Each scene shows the same named points in several views, each turned, perhaps mirrored, and shifted as a whole.
A view may leave some points out. In some views, one point has been moved. Which views, in the order they come, and which point in each? Write no view if no view has one.
Scene 1:
A:
  vifug [-27   8  -7]
  nur [-51   7 -21]
  nomi [-34  -2   1]
  Tuza [-35 -17 -12]
  Togi [-38 -13 -24]
  miz [-46  -9  -5]
  dubom [-56  -1  -9]
  bugu [-32  12  -4]
  Gak [-11 -11  -8]
  rubi [-19  -3   6]
  ripuz [-52  10  -2]
  Tafu [-74  30  -9]
B:
  Tafu [-14 -16 -30]
  Togi [-3 37  3]
  nur [-16  13 -10]
  bugu [  7  21 -15]
  Mame [14  6 -6]
  Gak [14 44  5]
  miz [ 0 12  7]
  nomi [12 19  0]
  Tuza [-1 24 13]
  rubi [22 29  0]
  ripuz [  1   3 -12]
  dubom [-7  3 -1]
  vifug [  8  27 -12]
C:
  dubom [ 20 -16  11]
  Togi [ 21 -38  -2]
  miz [ 15 -19  -2]
  Mame [26 -1 -5]
  nomi [ 27 -13 -12]
  ripuz [31 -7  8]
  Tuza [ 15 -30 -11]
  Tafu [38  0 38]
  vifug [ 41 -18 -12]
  Gak [ 32 -30 -31]
  puga [-14 -33  -1]
  bugu [ 40 -13  -7]
D:
  nur [  2 -57 -11]
  Tuza [-11 -30 -17]
  dubom [ 11 -46 -18]
  vifug [ -3 -37   9]
  bugu [  4 -40   7]
  ripuz [ 16 -46  -6]
  puga [ -8 -26 -48]
  Togi [-15 -44 -18]
  Mame [ 17 -31  -2]
  rubi [ -3 -19   8]
  miz [  2 -33 -18]
  nomi [  4 -29  -3]
E:
  ripuz [25  1 22]
  puga [ 29  -4 -30]
  Mame [10 -2 18]
  Tuza [ 22 -20  -4]
  dubom [32  1 10]
  Togi [ 35 -22  -1]
  miz [22 -8  3]
  bugu [ 29 -25  14]
  vifug [ 18 -23  23]
  nur [41 -9 17]
  nomi [ 13 -14  13]
  Tafu [44 20 37]
  rubi [  2 -25  14]
F:
  puga [-52 -41  14]
  miz [-21 -36   6]
  Gak [ -9 -65 -10]
  Tuza [-27 -47  -1]
  nomi [ -7 -43   5]
  bugu [  1 -36  -6]
  Mame [ -2 -33  12]
  Togi [-29 -39 -12]
  Tafu [-2  9  0]
  vifug [  0 -43  -8]
  rubi [  0 -56   4]
  dubom [-20 -21   3]
Views with a point moved: B, E
  out of place in B: Togi
  out of place in E: bugu
